In the data rows, zero lies at 4.5, halfway between 4 and 5.
Some points:
{1, 9, 4, 3, 7, 7, 4, 5, 6, 4, 6, 4, 2, 8, 6, 2, 6, 6, 5, 3, 2, 3, 7, 4, 5, 4,
 7, 1, 5, 3, 4, 6, 3, 4}
{6, 6, 5, 5, 4, 5, 4, 6, 6, 8, 5, 5, 3, 4, 4, 2, 5, 8, 2, 6, 6, 1, 4, 3, 2, 5,
 7, 5, 2, 8, 5, 7, 4, 5}
{3, 4, 4, 3, 8, 3, 2, 4, 3, 4, 6, 4, 2, 2, 4, 6, 5, 6, 2, 5, 3, 4, 6, 4, 4, 3,
 5, 7, 4, 3, 7, 6, 7, 3}
{1, 7, 4, 3, 4, 7, 4, 4, 6, 6, 8, 4, 4, 3, 8, 1, 4, 4, 4, 5, 5, 5, 7, 3, 6, 2,
 2, 8, 3, 6, 5, 4, 6, 3}
{3, 3, 5, 6, 8, 4, 7, 6, 8, 4, 5, 3, 2, 4, 5, 4, 4, 5, 5, 7, 2, 4, 2, 4, 9, 3,
 2, 3, 2, 6, 4, 6, 3, 6}
{3, 5, 5, 4, 4, 1, 4, 5, 4, 7, 6, 3, 1, 5, 5, 2, 2, 5, 9, 2, 6, 6, 4, 4, 5, 1,
 5, 8, 3, 3, 6, 7, 3, 6}
{4, 4, 3, 3, 4, 4, 5, 2, 5, 4, 4, 3, 3, 6, 4, 4, 7, 5, 2, 4, 7, 3, 5, 5, 4, 5,
 0, 6, 4, 6, 5, 5, 3, 4}
{5, 9, 4, 5, 5, 4, 4, 4, 4, 2, 5, 5, 3, 2, 6, 5, 4, 5, 4, 5, 5, 7, 5, 3, 5, 5,
 3, 3, 3, 7, 3, 2, 3, 3}
{4, 6, 9, 4, 3, 6, 5, 6, 5, 7, 6, 3, 2, 6, 3, 7, 0, 6, 6, 7, 5, 6, 3, 7, 4, 2,
 6, 6, 4, 6, 3, 2, 4, 3}
{1, 6, 6, 6, 5, 2, 5, 4, 2, 5, 8, 5, 6, 6, 4, 5, 4, 3, 5, 9, 4, 3, 5, 3, 5, 2,
 5, 5, 6, 2, 4, 8, 1, 4}
{3, 5, 7, 5, 9, 5, 6, 2, 4, 4, 5, 3, 6, 3, 4, 3, 5, 5, 8, 5, 5, 9, 6, 2, 4, 2,
 7, 4, 3, 7, 3, 3, 3, 5}
{3, 7, 4, 4, 8, 6, 6, 5, 4, 5, 7, 5, 1, 5, 8, 5, 7, 8, 4, 5, 9, 3, 9, 6, 5, 3,
 4, 6, 3, 4, 7, 6, 6, 6}
{4, 6, 3, 3, 9, 5, 8, 4, 5, 4, 6, 4, 5, 3, 3, 5, 8, 5, 3, 5, 6, 4, 4, 4, 6, 2,
 6, 6, 6, 4, 2, 4, 7, 2}
{4, 6, 5, 4, 5, 5, 6, 4, 1, 0, 4, 4, 1, 4, 5, 4, 5, 4, 6, 3, 4, 3, 2, 3, 6, 2,
 7, 6, 5, 3, 8, 6, 6, 8}
{4, 5, 4, 2, 6, 5, 8, 4, 5, 3, 9, 2, 2, 4, 6, 7, 2, 5, 8, 7, 4, 5, 5, 8, 2, 5,
 3, 6, 3, 5, 5, 7, 5, 2}
{7, 3, 4, 0, 7, 5, 8, 4, 4, 5, 5, 5, 1, 2, 6, 4, 6, 3, 7, 6, 6, 3, 5, 2, 3, 2,
 4, 6, 1, 0, 4, 2, 2, 4}
{5, 4, 6, 5, 6, 6, 6, 2, 7, 5, 5, 3, 6, 5, 9, 4, 6, 4, 5, 5, 3, 3, 6, 6, 6, 4,
 5, 8, 2, 5, 4, 4, 7, 6}
{6, 6, 3, 4, 3, 4, 7, 7, 7, 3, 7, 6, 4, 6, 5, 6, 5, 7, 7, 5, 4, 4, 5, 3, 5, 5,
 5, 4, 6, 7, 2, 7, 6, 3}
{3, 6, 2, 5, 3, 5, 4, 2, 6, 6, 7, 5, 4, 5, 6, 4, 4, 5, 7, 7, 8, 4, 6, 3, 4, 0,
 6, 3, 4, 4, 6, 7, 7, 2}
{3, 5, 3, 2, 5, 3, 4, 3, 6, 5, 5, 5, 7, 3, 7, 3, 5, 8, 6, 8, 7, 4, 2, 6, 6, 6,
 8, 6, 2, 2, 5, 3, 4, 4}
{7, 5, 2, 2, 7, 3, 6, 6, 5, 5, 6, 6, 4, 9, 8, 4, 4, 6, 3, 5, 7, 4, 7, 5, 5, 5,
 6, 3, 5, 3, 3, 4, 4, 7}
{4, 6, 3, 6, 6, 5, 7, 7, 5, 4, 5, 5, 2, 5, 4, 4, 3, 3, 5, 4, 5, 3, 5, 5, 1, 2,
 4, 6, 3, 5, 5, 3, 4, 6}
{6, 9, 5, 5, 4, 0, 5, 2, 2, 5, 5, 4, 5, 4, 5, 3, 6, 6, 7, 4, 3, 3, 6, 6, 2, 4,
 3, 4, 6, 3, 4, 2, 3, 5}
{3, 6, 5, 4, 8, 3, 6, 5, 4, 5, 5, 2, 2, 4, 6, 3, 3, 5, 4, 5, 6, 6, 6, 3, 4, 4,
 6, 3, 4, 2, 5, 4, 4, 5}
{5, 4, 2, 5, 3, 5, 3, 8, 4, 4, 4, 5, 4, 4, 6, 5, 6, 4, 6, 6, 6, 4, 7, 9, 4, 3,
 5, 5, 6, 3, 7, 5, 7, 5}
{1, 3, 5, 6, 4, 4, 4, 5, 5, 5, 6, 2, 1, 6, 5, 3, 6, 1, 8, 5, 5, 3, 7, 2, 4, 7,
 5, 4, 5, 5, 3, 5, 8, 5}
{4, 5, 7, 8, 5, 3, 2, 6, 5, 4, 7, 3, 1, 2, 5, 5, 4, 6, 7, 3, 7, 2, 6, 4, 6, 4,
 5, 7, 3, 3, 2, 4, 3, 4}
{3, 3, 0, 4, 6, 4, 4, 3, 5, 5, 6, 4, 4, 3, 9, 5, 4, 7, 5, 6, 1, 4, 2, 3, 5, 3,
 6, 4, 4, 6, 6, 3, 3, 7}
{3, 5, 4, 8, 6, 5, 5, 6, 3, 6, 5, 5, 4, 2, 7, 0, 3, 6, 5, 4, 4, 6, 6, 2, 4, 2,
 3, 6, 6, 3, 3, 4, 5, 3}
{5, 4, 7, 3, 4, 5, 5, 3, 4, 4, 8, 3, 4, 3, 5, 2, 1, 4, 1, 3, 4, 5, 4, 7, 5, 3,
 2, 6, 7, 4, 5, 4, 4, 6}
{4, 7, 6, 2, 2, 4, 7, 5, 5, 6, 6, 5, 4, 1, 6, 3, 6, 7, 7, 4, 3, 6, 6, 3, 4, 5,
 3, 4, 6, 2, 7, 3, 7, 4}
{5, 9, 5, 3, 6, 8, 3, 3, 3, 5, 4, 4, 2, 4, 6, 6, 6, 6, 4, 8, 3, 2, 5, 3, 3, 1,
 4, 5, 7, 5, 1, 5, 7, 6}
{6, 3, 3, 6, 7, 7, 4, 7, 4, 4, 6, 5, 5, 7, 6, 6, 5, 2, 6, 5, 4, 7, 7, 3, 4, 4,
 3, 8, 5, 6, 4, 5, 4, 9}
{4, 6, 6, 4, 7, 4, 3, 2, 4, 5, 5, 5, 2, 6, 6, 6, 5, 8, 7, 3, 4, 7, 4, 3, 1, 2,
 2, 6, 4, 2, 4, 7, 5, 1}
{5, 7, 7, 6, 4, 7, 7, 2, 6, 3, 6, 4, 2, 5, 9, 3, 1, 6, 4, 5, 6, 5, 6, 4, 2, 3,
 7, 7, 5, 2, 8, 4, 4, 4}
{3, 6, 5, 4, 8, 5, 2, 7, 5, 6, 7, 2, 1, 5, 5, 7, 7, 5, 5, 5, 5, 5, 4, 5, 2, 4,
 3, 3, 3, 4, 8, 2, 7, 3}
{3, 6, 5, 5, 3, 5, 7, 2, 6, 3, 5, 4, 1, 7, 3, 7, 6, 6, 5, 3, 4, 5, 6, 3, 4, 2,
 6, 5, 3, 7, 4, 4, 5, 5}
{3, 2, 5, 2, 5, 1, 4, 6, 6, 5, 6, 6, 5, 4, 6, 6, 5, 7, 2, 3, 4, 4, 5, 4, 3, 1,
 6, 5, 4, 5, 5, 6, 5, 2}
{5, 2, 4, 4, 5, 6, 7, 2, 4, 7, 4, 1, 4, 5, 7, 5, 5, 5, 4, 4, 4, 6, 9, 2, 7, 3,
 6, 3, 6, 4, 6, 3, 5, 3}
{6, 2, 7, 5, 6, 6, 3, 4, 5, 4, 6, 6, 5, 5, 8, 6, 4, 5, 2, 5, 3, 5, 4, 1, 1, 4,
 5, 3, 1, 2, 4, 4, 6, 2}
{3, 5, 6, 4, 7, 1, 6, 3, 6, 6, 4, 3, 3, 4, 7, 5, 5, 5, 4, 5, 4, 3, 6, 2, 2, 5,
 6, 7, 5, 3, 0, 6, 4, 5}
{4, 6, 2, 6, 3, 3, 3, 5, 7, 4, 1, 3, 4, 3, 5, 6, 1, 5, 4, 4, 5, 7, 6, 3, 2, 5,
 4, 6, 2, 4, 6, 5, 4, 7}
{4, 3, 6, 6, 6, 5, 8, 6, 3, 4, 6, 6, 3, 5, 6, 5, 6, 4, 5, 7, 6, 7, 4, 3, 5, 4,
 7, 5, 9, 5, 6, 5, 3, 3}
{4, 6, 2, 6, 8, 4, 6, 5, 4, 4, 8, 1, 4, 6, 6, 5, 3, 5, 6, 1, 4, 3, 3, 4, 4, 5,
 5, 8, 4, 5, 6, 6, 4, 1}
{3, 5, 2, 7, 6, 6, 3, 2, 6, 4, 5, 2, 6, 4, 1, 5, 3, 7, 4, 7, 8, 4, 6, 5, 6, 1,
 5, 5, 7, 3, 3, 4, 3, 6}
{5, 7, 7, 4, 7, 1, 8, 6, 3, 8, 7, 2, 3, 4, 5, 7, 5, 5, 5, 6, 4, 4, 5, 1, 6, 4,
 6, 5, 3, 9, 6, 4, 9, 6}
{4, 7, 6, 5, 5, 4, 6, 6, 6, 6, 9, 3, 7, 6, 6, 4, 3, 4, 6, 6, 1, 4, 8, 3, 3, 2,
 3, 5, 1, 5, 8, 5, 5, 5}
{4, 6, 5, 5, 4, 6, 4, 5, 8, 3, 7, 1, 5, 3, 4, 3, 6, 4, 5, 5, 3, 4, 6, 3, 0, 6,
 5, 3, 5, 2, 6, 6, 4, 5}
{3, 5, 4, 4, 7, 7, 4, 4, 5, 7, 6, 4, 2, 4, 4, 2, 3, 5, 5, 7, 3, 5, 4, 4, 5, 6,
 4, 8, 7, 5, 5, 5, 3, 8}
{6, 7, 5, 5, 7, 5, 5, 6, 5, 4, 6, 2, 6, 5, 2, 5, 3, 3, 7, 4, 5, 1, 7, 5, 5, 3,
 7, 6, 4, 3, 5, 3, 4, 4}
{2, 5, 5, 6, 5, 4, 7, 4, 1, 7, 3, 2, 5, 5, 7, 7, 4, 7, 5, 5, 5, 5, 5, 6, 3, 3,
 6, 5, 1, 5, 5, 5, 4, 6}
{4, 6, 3, 8, 6, 4, 5, 4, 7, 7, 8, 4, 1, 3, 4, 5, 7, 6, 6, 7, 1, 4, 7, 4, 4, 5,
 5, 7, 4, 2, 5, 5, 5, 4}
{2, 6, 4, 4, 6, 4, 5, 6, 5, 7, 5, 5, 4, 3, 5, 7, 4, 5, 8, 0, 4, 4, 4, 6, 6, 4,
 5, 7, 6, 2, 3, 2, 6, 4}
{8, 6, 2, 4, 4, 5, 5, 4, 4, 3, 7, 0, 3, 7, 6, 5, 4, 5, 5, 5, 6, 7, 6, 4, 5, 3,
 4, 5, 3, 4, 4, 4, 7, 6}
{3, 7, 5, 5, 5, 5, 8, 3, 3, 6, 5, 6, 4, 4, 5, 4, 3, 4, 3, 4, 5, 3, 5, 6, 4, 7,
 3, 4, 2, 6, 3, 6, 5, 5}
{6, 6, 4, 3, 7, 5, 4, 5, 5, 6, 9, 6, 3, 9, 3, 2, 8, 5, 6, 5, 5, 9, 5, 4, 4, 4,
 5, 7, 3, 4, 2, 3, 6, 7}
{4, 5, 5, 5, 4, 4, 7, 3, 5, 4, 8, 2, 4, 3, 3, 4, 8, 4, 3, 5, 7, 3, 5, 3, 3, 4,
 3, 5, 2, 4, 3, 7, 4, 5}
{5, 4, 4, 2, 6, 4, 5, 6, 3, 2, 7, 5, 3, 1, 6, 3, 2, 7, 6, 5, 4, 2, 9, 4, 4, 3,
 6, 5, 5, 8, 2, 6, 5, 6}
{5, 6, 3, 6, 4, 6, 5, 7, 2, 5, 7, 3, 5, 4, 6, 3, 6, 5, 3, 3, 5, 6, 4, 2, 6, 4,
 8, 8, 1, 6, 5, 3, 4, 4}
{4, 4, 1, 6, 5, 5, 9, 6, 4, 4, 4, 4, 1, 6, 4, 5, 3, 6, 4, 3, 5, 4, 3, 5, 5, 4,
 4, 5, 5, 2, 4, 1, 6, 3}
{4, 6, 2, 3, 5, 5, 4, 4, 5, 7, 8, 3, 1, 3, 9, 4, 4, 4, 2, 6, 4, 7, 7, 5, 2, 6,
 6, 4, 6, 3, 4, 6, 6, 4}
Along one direction, these points spread out more than along any other. Take the direction at right angles to it along which they spread out most. Go by this last direction. Where along it does each point below lie, from 0 to 99? The average is 50, and the first point in the table lies past the average. One standard deviation of the points above along it is 16.
{1, 7, 5, 5, 7, 5, 4, 4, 5, 4, 8, 6, 5, 5, 7, 8, 4, 2, 5, 6, 6, 3, 4, 3, 4, 3,
 3, 3, 6, 5, 4, 2, 3, 4} 52
{4, 3, 5, 5, 5, 4, 1, 3, 0, 3, 9, 5, 0, 4, 5, 4, 6, 6, 3, 4, 3, 5, 8, 7, 4, 3,
 6, 4, 2, 5, 5, 2, 4, 5} 48
{6, 5, 6, 6, 4, 4, 5, 3, 4, 6, 9, 3, 3, 1, 7, 7, 5, 5, 4, 3, 6, 4, 2, 1, 3, 0,
 5, 5, 3, 2, 3, 4, 5, 8} 39
{7, 5, 5, 5, 5, 2, 3, 3, 5, 4, 3, 7, 3, 5, 7, 5, 2, 5, 7, 6, 6, 2, 5, 0, 6, 6,
 3, 8, 3, 5, 5, 1, 4, 3} 42
{4, 6, 2, 7, 5, 5, 6, 4, 2, 5, 6, 8, 3, 5, 6, 6, 4, 5, 6, 3, 5, 4, 6, 5, 3, 3,
 6, 5, 2, 6, 5, 5, 6, 5} 55
{2, 7, 5, 6, 5, 1, 6, 3, 5, 2, 7, 5, 4, 4, 4, 7, 5, 8, 2, 4, 4, 7, 6, 4, 6, 5,
 5, 9, 5, 3, 6, 4, 4, 5} 39
{3, 4, 7, 6, 8, 6, 8, 9, 3, 5, 7, 3, 5, 5, 7, 4, 7, 8, 5, 8, 7, 5, 4, 2, 3, 4,
 1, 5, 6, 2, 4, 6, 5, 4} 58
{7, 4, 6, 7, 5, 6, 5, 3, 5, 6, 4, 2, 3, 4, 9, 6, 7, 6, 7, 4, 4, 6, 5, 5, 6, 5,
 4, 5, 4, 3, 3, 5, 4, 4} 49
{8, 4, 4, 7, 9, 5, 5, 1, 1, 8, 7, 4, 5, 5, 4, 3, 3, 6, 7, 3, 5, 3, 4, 4, 2, 7,
 4, 4, 5, 6, 7, 6, 6, 3} 48
{2, 4, 5, 6, 6, 1, 5, 5, 4, 2, 5, 1, 3, 8, 7, 0, 5, 6, 5, 7, 5, 3, 3, 5, 4, 3,
 5, 6, 5, 6, 4, 2, 9, 5} 59
{3, 5, 5, 5, 5, 8, 3, 4, 2, 6, 5, 6, 3, 6, 3, 5, 4, 6, 7, 5, 2, 2, 6, 4, 4, 4,
 5, 5, 2, 3, 6, 6, 6, 3} 41
{6, 6, 5, 7, 8, 3, 4, 4, 8, 6, 7, 4, 0, 4, 7, 3, 6, 3, 4, 4, 4, 5, 4, 7, 5, 1,
 6, 5, 4, 7, 6, 5, 2, 1} 46
{4, 4, 6, 8, 9, 6, 7, 3, 6, 4, 8, 5, 2, 3, 3, 4, 1, 5, 6, 7, 5, 4, 8, 6, 5, 4,
 5, 3, 3, 1, 4, 4, 8, 4} 45
{5, 7, 6, 5, 7, 5, 3, 4, 4, 4, 5, 5, 3, 5, 6, 4, 4, 3, 4, 2, 7, 6, 2, 5, 8, 5,
 3, 3, 3, 1, 4, 7, 6, 5} 44
{5, 6, 3, 4, 6, 8, 4, 5, 4, 5, 8, 1, 2, 5, 5, 6, 4, 7, 6, 5, 5, 2, 5, 1, 6, 4,
 4, 5, 4, 5, 5, 3, 1, 3} 56
{1, 4, 4, 5, 7, 6, 6, 3, 9, 5, 8, 6, 4, 4, 5, 5, 3, 8, 7, 1, 7, 3, 4, 3, 3, 5,
 7, 4, 6, 7, 5, 2, 6, 6} 54
